R: rows in 3 groups, each row roughly a mix of its group's directions:
R (101 x 10):
[[  5.4  22.5 -11.0  -1.3 -16.9  -8.0 -17.9  46.0  22.6  22.8]
 [-24.7   9.4 -30.1  18.1  22.7  -9.1  30.9 -18.0  15.7 -20.3]
 [-42.9 -23.4  -9.6  -0.4  27.5  -0.8  -5.7   0.1  34.4  -2.8]
 [-34.6  12.2  11.0 -27.0  -4.7  -4.0  21.2 -35.5 -11.6 -19.6]
 [ -6.6  -8.4  10.0 -28.8 -26.0   5.9 -10.1 -14.7 -32.9 -36.2]
 [ 44.5   7.1   1.4 -32.0 -30.8 -10.2  -0.6   3.5  14.1 -11.8]
 [  2.6  12.0   3.0 -52.5  18.4   9.3  -8.9 -21.4 -12.3 -20.9]
 [-23.6 -39.3  13.9 -26.1 -12.4  -8.8 -31.8  10.2  11.9  -1.2]
 [-20.1  -9.0 -10.1  17.2 -29.3  -9.4 -14.9 -14.2  20.6  42.3]
 [ 23.4  34.1  -5.0 -39.0   0.7 -21.1  15.2   7.0 -18.1 -12.4]
 [-33.1  -5.6  -5.1  37.2  33.1  10.0  11.2 -13.6  -9.3  18.3]
 [  7.1   4.5   8.3  -2.7  32.2   4.7  33.0   6.9 -22.9 -40.0]
 [-10.1  -7.6 -10.5   9.5 -33.0  -9.5 -31.2  -8.6   5.9  43.0]
 [ -7.0  -2.3 -16.8 -10.7 -17.7  11.9  13.9  45.3  35.7   6.6]
 [ 31.8 -20.9  12.7 -13.3   1.1  20.0 -41.7  10.5  13.5  15.5]
 [ -5.4  36.4   2.6 -29.8  22.8  25.8  -3.5 -23.0 -15.4  15.9]
 [-37.0  -1.8  -7.5  34.0  18.6  18.1  11.4  12.6 -29.6   7.2]
 [-11.7  -2.5  22.2   6.0 -29.2 -23.7 -32.1 -24.9 -24.3 -11.9]
 [ -8.1  -1.3   4.3   3.6  27.5  24.6 -15.4 -17.5  19.4  45.7]
 [-20.0  -2.2 -10.7 -33.8 -13.5  -3.0 -22.0 -10.1  -9.7  44.0]
 [-14.9 -33.2  15.9  -3.9 -27.6  10.1  -9.7 -21.8  19.0 -32.9]
 [  5.4   8.0  -8.2  15.4 -19.5   2.5 -35.4 -19.1   9.2  44.5]
 [ 29.7  13.6  -9.5  27.5   0.2   1.1  23.1   5.3  43.9  -8.2]
 [  9.4  -4.1  -0.5  27.5  16.0  16.4 -19.3  17.5   5.6  48.8]
 [ 44.9  19.5  -5.0 -32.2   0.1 -19.8  -1.9  21.3 -11.3  -5.9]
 [-25.0 -15.0 -10.2  26.0  41.9   8.1  17.8 -18.4 -19.1   1.5]
 [-12.1   4.7   7.0 -16.0 -21.6 -24.3  24.6  -2.5 -12.6 -46.6]
 [  5.0  -7.1   4.3  27.0 -33.5 -13.6   3.9  33.4   2.5 -34.6]
 [ 20.7 -32.5  -3.5 -18.3 -12.7 -19.9 -15.4  36.7  -6.5 -21.3]
 [-17.4  18.2 -11.1 -33.2  29.4  -1.9  15.6 -30.3  -2.9 -23.7]
 [ -3.6 -19.5  33.2 -31.3 -19.1  -1.8  -7.6  -6.6  16.1 -35.6]
 [ 34.2  10.9 -39.3   2.2  31.3  10.4 -15.7   8.5  -6.2  13.6]
 [ -4.0  26.4  26.4  25.4 -15.8  -8.5 -30.9  -7.4 -22.6  23.9]
 [ 21.3  -5.2  -6.0   3.5 -19.0 -15.8  13.1  40.5 -17.4 -34.8]
 [ 12.4  21.3  -6.2   3.1 -18.6 -23.0 -20.8  32.2  18.1  33.7]
 [ 45.6  17.9   4.8   7.6 -22.9  11.5  30.2  -8.7   3.2  18.2]
 [-23.7  18.0  13.9  17.3  16.3  21.9   0.5 -37.7  25.9  16.0]
 [-50.9 -22.3  -3.9   1.5  25.7   4.5  -8.1   0.9  24.5  -3.4]
 [ 16.4  28.5 -20.4 -30.8  23.6 -23.1  19.3   0.3 -10.9 -21.0]
 [-18.3  32.9   3.0  19.9  16.0  19.1  16.0 -37.2   0.4  19.6]
 [-29.5   5.2  17.6  -9.0 -24.9 -12.5  28.2  -8.8   1.3 -39.1]
 [  6.2  21.5 -33.5   0.7  41.3 -12.8  22.1  -6.6  20.8  -2.0]
 [  4.3  -2.5  -4.8 -36.7  34.4   9.0 -14.4 -22.5 -17.2  28.3]
 [ 39.4  16.9   9.1  12.7 -21.6  16.8  33.0 -12.3  -5.6  19.1]
 [ -7.8   5.5 -24.0  14.6  42.5  23.0  22.7  20.9   9.1  14.7]
 [-35.1  15.8 -11.1  22.4  -4.8 -19.3  39.8 -10.0 -14.1  -9.5]
 [ 40.5   8.6  10.0 -29.2 -20.2 -16.8 -10.4 -16.0  27.0  -3.8]
 [  0.3  -3.4   8.9  49.1 -15.9  -5.7  16.1  10.3  22.5 -28.4]
 [ -8.6 -20.1  30.2 -28.0 -22.6  -1.0  -4.1 -15.6  20.6 -33.2]
 [ -8.1 -18.7   4.1  -1.7 -19.7 -14.8  22.5  35.8  15.0 -37.6]
 [  5.4  21.9 -11.5 -36.5  34.0 -16.4  16.5  -4.7   2.3 -27.9]
 [-50.4 -20.1  -1.1  26.6  14.8   4.3   6.8  -9.0  14.8  15.3]
 [  6.4 -26.6 -22.6 -24.7  12.1  11.9  38.4   9.8  20.7 -17.8]
 [ 18.7  11.0  18.6 -18.9 -52.9  -3.6 -16.7   7.3   5.0 -11.3]
 [ 24.5  41.7  -8.7 -12.0   9.1  18.2 -16.7 -13.3 -25.2  20.1]
 [-18.6  35.7   5.4 -17.2  16.6  23.1   1.3 -27.2 -26.0  17.2]
 [-12.8 -19.5  21.4  27.4 -44.6  13.2 -12.3  11.9 -14.1   7.9]
 [-10.0  36.2  -0.4  20.2  20.6  18.4  30.0 -30.2  -0.2   8.8]
 [ -2.6 -17.2   6.2  12.6 -16.7 -15.2  21.9  32.8  12.2 -41.9]
 [-46.9 -17.9  -5.8  -8.7  28.3  -3.8 -25.4   8.2   6.6 -16.4]
 [-11.9  14.9  12.9  31.0  22.7  19.7   8.5 -34.2  28.5   3.7]
 [  5.6   3.4 -20.2 -27.9   1.5  -1.4  -3.0  56.5   5.2  -1.8]
 [  5.0  -8.6  -5.2 -52.2  22.8   5.5 -19.9  -8.0  -7.3  23.4]
 [-49.5 -10.2   1.2  31.5  23.5   8.0  -6.8 -10.4 -12.4   0.5]
 [-35.9  -6.7 -14.1  28.8  17.3  14.6  13.0  19.4 -32.4   0.9]
 [ 30.4  13.1 -12.8   6.0 -12.3   1.5 -39.9  -7.5 -12.2  35.0]
 [  2.7  24.4 -36.8  33.1  19.4  10.4   6.6  18.3 -17.6  15.7]
 [ 36.5   8.4   2.1   4.1  -5.9  13.6  35.6 -16.6  28.5  21.8]
 [  4.6 -17.2  -5.2 -37.7 -25.6 -14.1 -25.3  30.9 -16.1  -1.3]
 [ 10.9  15.6  -2.9   0.8 -38.5  -2.2  -3.5  41.1 -30.1   2.2]
 [-25.2 -23.3  30.6  26.4 -31.5  14.9  -8.2  -0.6  10.5  16.3]
 [ -2.3  21.4  -3.6  -4.8  15.0  16.4 -17.8 -36.5  -4.3  42.5]
 [-40.4  -8.9  33.5  11.8 -26.4  -4.7  19.2  -6.1  15.6 -11.1]
 [-33.8 -13.3  15.2  -9.5  10.6   1.8  32.6   3.2  31.9 -24.9]
 [-28.7  36.5  13.8  -8.5  19.4  27.4  16.4 -25.5  -1.9  -0.5]
 [-29.3  -7.8 -17.7  15.4  39.9  20.6  20.3  21.0  -4.2  10.6]
 [-47.0 -19.0  -8.2  -6.4  27.6  -5.1 -23.6   6.7   2.0 -19.9]
 [-28.9  -3.2  -2.8  41.5  25.5  11.9  17.4 -15.1  -9.5  21.9]
 [  1.7  -4.2  -3.5  14.4  24.2  26.0 -20.5  -6.1  11.5  48.8]
 [ 15.1  25.0 -23.8 -31.6  24.9 -21.1  15.6  -3.1 -17.0 -20.9]
 [ 32.7 -37.0 -14.2  -0.4 -12.6 -23.6 -21.9  23.2   9.0   4.0]
 [-41.8 -14.0 -18.4  22.0   9.8  16.5  18.8  30.2  -7.6   3.6]
 [  6.6  21.9  22.8  22.5   0.1 -13.6 -29.8 -31.0 -26.8  13.1]
 [ -2.7  16.6 -15.4  26.5  23.8 -28.2  32.1  13.7  22.1  13.4]
 [ 32.9 -21.2  11.7  -3.7  -1.3  16.7 -38.0  13.0  19.5  22.6]
 [ -8.7   7.1 -39.9  22.7  39.6  -2.5  15.6 -13.1  15.6   0.6]
 [ 10.9  -1.1  -2.2 -45.8 -11.1   0.7 -17.6  25.8  11.2 -32.0]
 [-31.5  28.9   7.4 -22.2  16.3  21.5   9.0 -26.8 -18.7  14.7]
 [ 36.3  24.7  -8.0 -12.6  24.7 -17.7   2.4  25.7  -1.5  26.9]
 [ -8.5   3.7 -21.0   6.1  39.4  18.1  20.4  29.2  16.6  21.9]
 [ 39.9 -16.5   8.5  -7.1   4.3  10.1 -34.1  17.3  21.2  21.2]
 [  1.1  -9.8 -16.2  -3.0  55.7  -1.1  14.5 -11.5  21.5  13.7]
 [ 40.5   6.6  17.6 -23.9 -12.5  -9.4 -16.9  33.4 -14.6   7.3]
 [ 43.8  18.4   0.2   4.1 -27.1  11.5  28.2  -1.8  15.4  17.0]
 [ -7.9   1.9  24.4   0.5 -17.5 -31.4 -41.3 -26.4 -10.7   0.0]
 [-20.7  29.0   6.0  19.0  17.8  21.3  12.5 -38.1   9.3  18.4]
 [ 34.5  22.1  -0.3  -8.0  20.2  -5.2  -9.1  29.9  -1.0  36.2]
 [-43.2 -12.7   1.5  37.2  18.6   6.7   7.8 -17.1  -8.6  15.2]
 [ 54.4  -2.4 -11.1  -6.5  -9.0  -5.0 -20.9  27.8   2.3   3.0]
 [-29.3 -34.3  11.2   1.5  -3.6 -14.4  27.1  15.2  16.6 -29.0]
 [  9.4  20.9 -27.9 -28.6  39.4  -1.1   0.4 -15.1 -23.6  -1.7]]
which group is each row in? (one row of each group first):
[ 16.6 -11.5  -9.5  39.6  -0.5   1.6  -5.0  16.6  33.4  31.2] : <14>
[ 10.5   8.9 -14.7 -43.3  11.4   4.1 -17.2 -10.4 -19.0  35.7] : <55>
[-50.7 -16.3  -0.8  24.0  24.4   4.0  -8.7 -15.5  -8.9  -7.4] : <24>

[-22.8 -27.2  27.1 -24.0  -4.8   3.4 -34.2   9.7  10.9 -22.1] : <55>
[-12.3  11.1  -1.9  12.8   6.0  11.6 -12.5 -37.4  21.1  43.1] : <55>
[ 17.3   7.9  24.5   1.0 -47.9 -14.9 -17.3 -20.9 -15.0  -5.4] : <24>
[-42.2  12.6   8.7 -21.8  12.9   7.2  17.4 -33.7  -4.8 -17.4] : <14>
[ 13.6  -1.5 -16.3   4.8  28.0  25.0 -26.0  -8.9  -2.6  42.6] : <14>
[ -9.8 -13.1  37.2  -5.6 -45.6  16.2 -15.7   5.1 -12.4  -3.6] : <14>
[-32.2   4.8  17.0  13.8  21.5  14.3  25.3 -25.7  30.1  -7.7] : <55>
[ 48.5  22.7   5.8 -13.5 -13.4  -4.4  -4.7   0.6 -32.9  -9.0] : <24>
[ 33.9  11.7  11.2  11.9 -19.9  22.9  36.8 -19.8   5.8  14.8] : <24>
